In the data rows, 128 means zero.
Here are some points, one per row:
103 214 215 189 150 071 185 082 102 157 064 165 184 115 189 101 161 124 099 145 144 166 094 107 151 164 162 146 087 154 046 086 122 174 156 121 105 136 150 102 116 046 116 135 140 209 132 103 113 153 133 120 105 125 142 096 181 150 122 152 151 085 162 195
159 173 149 177 144 216 142 133 091 085 061 120 120 135 191 096 127 111 102 081 163 195 094 145 053 103 100 102 119 148 152 122 108 099 146 153 100 112 082 131 100 087 090 179 089 063 123 167 063 180 096 150 087 090 186 192 139 068 134 134 077 086 116 058
106 071 108 096 196 121 092 078 127 103 151 094 142 164 143 077 180 178 138 104 113 098 137 151 108 101 199 110 105 168 115 175 084 210 235 151 151 136 092 186 154 128 120 184 183 079 115 079 140 161 065 113 086 127 172 114 142 126 156 129 167 109 106 136
093 140 129 167 143 129 072 116 069 145 150 141 087 163 138 121 111 123 205 080 110 144 185 116 130 121 153 214 166 127 181 104 127 110 155 173 002 182 114 117 106 133 138 076 153 134 112 168 117 116 133 146 129 118 150 138 149 156 000 069 192 079 046 158
179 157 105 134 053 114 107 107 164 085 122 160 200 168 153 129 088 031 040 149 119 128 131 196 141 160 195 168 131 175 166 080 080 090 118 089 152 203 080 148 133 108 120 150 141 110 114 096 153 146 073 148 172 164 124 171 049 163 145 037 157 084 103 203
109 150 167 082 181 123 079 131 163 097 089 123 038 146 146 125 179 097 160 182 106 158 089 099 137 113 128 129 124 126 092 120 078 096 135 092 105 159 191 095 233 189 053 133 097 125 097 149 118 113 042 222 126 120 090 091 083 103 138 148 109 125 138 147
200 095 092 079 125 135 102 089 144 140 112 145 140 136 119 135 193 131 110 074 078 130 126 102 090 132 129 171 212 081 133 133 188 145 100 133 117 116 193 118 176 144 078 199 114 143 179 176 135 172 121 097 151 190 102 091 139 188 168 175 100 051 073 125
163 162 113 095 072 147 135 136 082 109 077 044 081 201 029 213 179 159 179 170 142 170 127 110 159 111 169 095 109 140 161 078 133 180 123 132 050 091 074 157 176 157 152 108 124 183 144 110 187 170 152 101 144 136 169 187 107 146 166 123 118 090 118 081
051 147 142 141 099 063 125 106 155 110 108 156 068 104 123 086 117 090 122 096 104 162 122 100 140 107 108 146 100 149 160 224 125 219 116 103 112 153 091 180 088 105 062 147 050 185 157 105 114 081 172 099 162 092 124 113 164 098 150 167 078 149 158 101
190 117 131 100 161 113 116 173 124 084 087 125 152 058 099 079 124 172 148 183 070 031 072 105 155 163 179 122 183 112 189 099 103 070 112 175 151 064 151 198 074 098 067 024 133 136 083 096 157 130 181 080 133 116 149 116 119 059 138 081 082 124 100 162
101 125 137 180 076 081 119 164 163 057 118 103 160 093 111 214 177 121 140 095 156 142 152 137 118 130 156 103 179 130 072 128 065 098 101 198 152 055 143 162 160 117 118 191 047 088 143 135 171 139 169 140 102 100 084 113 149 170 140 074 161 132 071 179
150 154 104 231 153 115 246 101 224 123 117 185 101 113 205 046 120 096 188 096 142 098 116 153 137 153 102 075 086 061 136 138 136 171 145 127 167 115 143 166 155 164 135 143 116 183 125 187 156 094 132 121 104 109 115 144 131 081 219 079 163 138 100 123
085 130 118 125 150 125 173 198 127 169 200 208 088 243 071 222 134 117 118 108 142 052 125 109 144 171 115 137 135 183 110 206 130 018 147 098 145 093 111 117 078 100 077 134 138 159 176 098 134 130 136 192 100 130 140 107 116 139 077 107 136 071 127 101
118 169 138 172 115 121 072 151 103 076 204 203 230 115 070 160 039 097 141 116 126 217 085 122 069 143 134 134 091 086 184 070 133 219 124 131 211 107 205 182 100 080 132 136 112 127 153 188 173 108 069 080 104 114 102 101 038 085 166 128 114 103 098 093
075 162 131 128 183 174 133 128 147 111 082 138 203 162 164 174 107 138 162 117 096 090 109 132 143 108 119 078 183 140 039 044 124 125 151 094 097 145 107 150 099 111 154 128 068 174 100 110 116 040 062 120 147 255 120 113 161 195 197 096 058 110 171 072
122 093 107 136 192 086 137 109 103 134 076 090 101 149 111 194 120 101 102 191 104 121 136 159 160 152 115 215 128 064 132 105 191 171 159 234 119 128 164 081 087 125 066 188 088 076 113 079 137 122 122 184 154 119 153 203 110 084 143 161 121 168 158 120
173 153 156 059 084 118 194 126 128 106 153 118 166 132 094 114 056 129 155 115 208 123 149 194 140 197 110 063 185 207 172 143 158 200 098 191 124 166 073 114 125 157 105 083 186 115 097 079 155 169 103 167 116 148 081 041 223 157 097 125 168 182 148 071
092 130 131 177 007 078 142 121 155 136 184 155 091 176 093 126 192 153 132 141 127 152 132 206 113 052 138 141 151 091 129 102 081 135 080 124 134 118 094 106 099 162 138 091 130 033 170 083 088 182 088 080 082 188 128 196 074 122 043 174 232 117 049 095
067 148 130 103 195 132 185 047 142 152 106 074 075 137 166 083 099 129 142 115 174 093 104 191 157 144 213 192 202 037 120 110 057 129 102 127 170 109 055 139 142 069 156 174 130 159 188 153 128 152 136 125 118 124 181 068 089 109 111 152 102 153 188 093
201 125 139 085 089 138 086 128 093 190 099 090 146 095 149 228 102 044 202 174 128 097 140 131 180 086 117 113 140 178 097 200 139 071 086 162 163 188 144 103 106 114 121 118 129 122 140 186 076 119 112 038 160 143 118 159 118 140 188 190 167 202 113 113
169 133 115 130 144 144 122 105 111 140 144 171 132 144 128 135 028 183 108 066 105 174 133 150 076 118 062 052 113 156 104 147 099 116 045 156 105 109 113 169 109 136 083 165 255 138 131 088 129 099 114 144 220 102 160 171 092 086 123 126 129 223 126 211
089 197 181 121 109 103 108 146 141 187 118 131 170 178 144 061 199 062 076 086 144 029 183 094 185 093 028 106 148 131 201 101 138 106 140 092 175 109 108 125 133 176 102 150 149 052 163 136 174 054 117 140 160 056 215 168 164 154 065 116 156 183 172 152
115 114 058 127 129 159 175 073 072 137 089 124 133 131 147 136 168 117 170 103 073 134 168 105 073 118 120 138 092 175 109 027 141 083 126 041 158 142 173 098 096 163 123 146 141 119 151 123 106 145 238 150 102 059 067 099 155 123 179 197 103 157 113 121
044 092 128 117 213 196 172 181 110 188 127 117 137 126 169 066 196 094 079 180 174 167 096 138 138 108 086 173 125 165 183 149 126 167 062 173 095 176 154 217 138 143 146 170 115 101 108 136 150 086 163 090 130 124 093 080 101 124 144 106 107 135 152 167
142 109 151 107 042 178 112 238 122 113 064 103 175 126 035 098 078 098 112 073 159 153 240 206 124 127 101 068 110 049 142 152 198 087 189 085 160 094 126 109 142 065 133 058 123 153 071 115 149 163 105 103 143 182 114 106 059 182 129 113 203 129 129 186
128 151 049 114 188 116 110 031 154 162 051 106 085 045 138 108 068 123 078 105 104 087 049 097 076 127 075 066 109 146 125 191 119 131 092 136 134 118 123 100 097 137 172 055 127 088 118 185 155 119 159 198 097 191 182 140 107 171 124 141 194 129 156 114
161 066 131 110 129 119 081 075 101 097 189 124 067 154 119 150 173 158 105 136 151 113 037 162 213 069 092 133 090 102 117 112 161 119 124 107 128 147 186 103 086 131 195 107 100 156 065 132 065 144 078 071 117 012 069 108 157 195 145 116 056 053 121 116
076 076 101 197 114 225 148 059 092 120 143 166 139 086 123 159 115 118 171 186 072 105 094 086 097 136 121 143 057 097 095 104 114 158 156 174 085 098 091 035 246 132 075 115 104 117 123 111 137 120 115 090 089 141 123 072 141 141 126 136 069 146 117 156
143 154 085 148 129 109 059 163 105 237 173 079 102 063 119 078 139 213 161 155 187 108 169 132 094 222 113 163 055 148 125 167 196 054 134 035 154 076 117 155 163 145 153 095 092 156 073 057 105 137 120 062 178 125 097 165 134 171 143 115 084 141 177 154
095 099 186 157 153 128 167 086 124 095 144 064 181 062 142 123 153 171 098 098 124 153 171 154 137 111 107 176 148 146 107 217 153 138 119 030 073 074 115 169 137 149 126 119 201 095 175 187 095 143 130 168 156 163 024 159 156 055 087 076 184 153 117 070
126 124 146 105 113 116 113 145 144 109 165 095 094 134 121 097 075 165 124 130 100 157 177 119 172 134 078 099 153 151 174 155 097 125 096 179 249 150 114 084 182 068 192 121 197 082 192 088 000 064 180 167 187 160 125 130 156 131 180 100 193 050 146 107
158 139 126 087 091 061 094 164 083 113 210 128 050 118 124 170 061 143 018 162 121 134 175 129 085 092 119 138 126 103 019 054 105 118 179 191 137 094 177 180 168 155 157 067 157 146 098 159 187 125 136 106 097 140 158 126 202 085 129 205 136 098 156 105
142 087 059 182 121 099 120 166 106 082 154 046 151 110 109 027 124 136 136 166 127 131 098 029 111 165 133 093 163 121 052 142 168 089 092 114 117 154 104 125 082 112 138 147 141 140 166 115 110 130 143 138 102 113 183 079 071 143 066 175 132 169 141 127
072 122 138 079 121 142 088 212 161 157 104 156 169 177 151 133 117 173 144 151 130 149 098 082 127 151 152 172 117 108 142 179 175 108 142 138 191 185 172 104 181 203 206 044 158 137 107 171 109 220 176 096 104 139 125 201 147 180 112 136 000 184 118 159
170 137 067 103 150 154 184 111 155 101 152 159 128 043 153 156 096 207 143 176 137 185 100 058 163 050 096 130 156 137 176 138 101 149 178 057 124 143 172 082 131 103 147 174 113 194 077 095 157 131 196 115 080 132 161 139 133 114 049 107 102 204 160 087
142 101 193 151 123 161 132 180 216 129 159 109 117 155 119 192 105 122 132 088 105 080 083 089 082 117 189 121 094 143 174 143 218 089 126 090 085 124 129 101 110 132 233 105 141 132 077 108 099 086 092 158 169 088 131 128 168 105 128 179 168 123 158 144
197 072 161 131 083 133 122 106 100 126 144 124 087 112 183 153 177 169 121 136 218 097 175 094 150 162 153 146 072 093 114 113 125 171 141 073 100 153 137 103 052 166 141 140 076 099 162 173 190 074 166 200 092 144 121 142 103 094 140 154 056 114 137 178
159 075 149 042 143 120 115 199 162 200 175 224 175 095 077 095 185 069 101 136 082 139 193 175 136 155 198 092 122 138 122 105 068 130 134 185 064 141 099 054 104 155 143 164 091 156 147 137 127 145 136 144 155 077 086 100 137 074 096 067 143 114 128 085
These points spread out most along one direction. Take the direction at right angles to it along which they spread out most. Then take the direction at right angles to both along which they spread out most. Go by this last direction. For each point below, how far along it does it lie, from 0 to 99? The average is 50, and the first point in the table lies past the average. One standard deviation of the points above along it is 16.
128 151 049 114 188 116 110 031 154 162 051 106 085 045 138 108 068 123 078 105 104 087 049 097 076 127 075 066 109 146 125 191 119 131 092 136 134 118 123 100 097 137 172 055 127 088 118 185 155 119 159 198 097 191 182 140 107 171 124 141 194 129 156 114 ~ 21
044 092 128 117 213 196 172 181 110 188 127 117 137 126 169 066 196 094 079 180 174 167 096 138 138 108 086 173 125 165 183 149 126 167 062 173 095 176 154 217 138 143 146 170 115 101 108 136 150 086 163 090 130 124 093 080 101 124 144 106 107 135 152 167 ~ 42
051 147 142 141 099 063 125 106 155 110 108 156 068 104 123 086 117 090 122 096 104 162 122 100 140 107 108 146 100 149 160 224 125 219 116 103 112 153 091 180 088 105 062 147 050 185 157 105 114 081 172 099 162 092 124 113 164 098 150 167 078 149 158 101 ~ 40
161 066 131 110 129 119 081 075 101 097 189 124 067 154 119 150 173 158 105 136 151 113 037 162 213 069 092 133 090 102 117 112 161 119 124 107 128 147 186 103 086 131 195 107 100 156 065 132 065 144 078 071 117 012 069 108 157 195 145 116 056 053 121 116 ~ 60
142 087 059 182 121 099 120 166 106 082 154 046 151 110 109 027 124 136 136 166 127 131 098 029 111 165 133 093 163 121 052 142 168 089 092 114 117 154 104 125 082 112 138 147 141 140 166 115 110 130 143 138 102 113 183 079 071 143 066 175 132 169 141 127 ~ 34
092 130 131 177 007 078 142 121 155 136 184 155 091 176 093 126 192 153 132 141 127 152 132 206 113 052 138 141 151 091 129 102 081 135 080 124 134 118 094 106 099 162 138 091 130 033 170 083 088 182 088 080 082 188 128 196 074 122 043 174 232 117 049 095 ~ 75
142 101 193 151 123 161 132 180 216 129 159 109 117 155 119 192 105 122 132 088 105 080 083 089 082 117 189 121 094 143 174 143 218 089 126 090 085 124 129 101 110 132 233 105 141 132 077 108 099 086 092 158 169 088 131 128 168 105 128 179 168 123 158 144 ~ 37
143 154 085 148 129 109 059 163 105 237 173 079 102 063 119 078 139 213 161 155 187 108 169 132 094 222 113 163 055 148 125 167 196 054 134 035 154 076 117 155 163 145 153 095 092 156 073 057 105 137 120 062 178 125 097 165 134 171 143 115 084 141 177 154 ~ 17
200 095 092 079 125 135 102 089 144 140 112 145 140 136 119 135 193 131 110 074 078 130 126 102 090 132 129 171 212 081 133 133 188 145 100 133 117 116 193 118 176 144 078 199 114 143 179 176 135 172 121 097 151 190 102 091 139 188 168 175 100 051 073 125 ~ 70
067 148 130 103 195 132 185 047 142 152 106 074 075 137 166 083 099 129 142 115 174 093 104 191 157 144 213 192 202 037 120 110 057 129 102 127 170 109 055 139 142 069 156 174 130 159 188 153 128 152 136 125 118 124 181 068 089 109 111 152 102 153 188 093 ~ 48
101 125 137 180 076 081 119 164 163 057 118 103 160 093 111 214 177 121 140 095 156 142 152 137 118 130 156 103 179 130 072 128 065 098 101 198 152 055 143 162 160 117 118 191 047 088 143 135 171 139 169 140 102 100 084 113 149 170 140 074 161 132 071 179 ~ 75
179 157 105 134 053 114 107 107 164 085 122 160 200 168 153 129 088 031 040 149 119 128 131 196 141 160 195 168 131 175 166 080 080 090 118 089 152 203 080 148 133 108 120 150 141 110 114 096 153 146 073 148 172 164 124 171 049 163 145 037 157 084 103 203 ~ 71
093 140 129 167 143 129 072 116 069 145 150 141 087 163 138 121 111 123 205 080 110 144 185 116 130 121 153 214 166 127 181 104 127 110 155 173 002 182 114 117 106 133 138 076 153 134 112 168 117 116 133 146 129 118 150 138 149 156 000 069 192 079 046 158 ~ 61
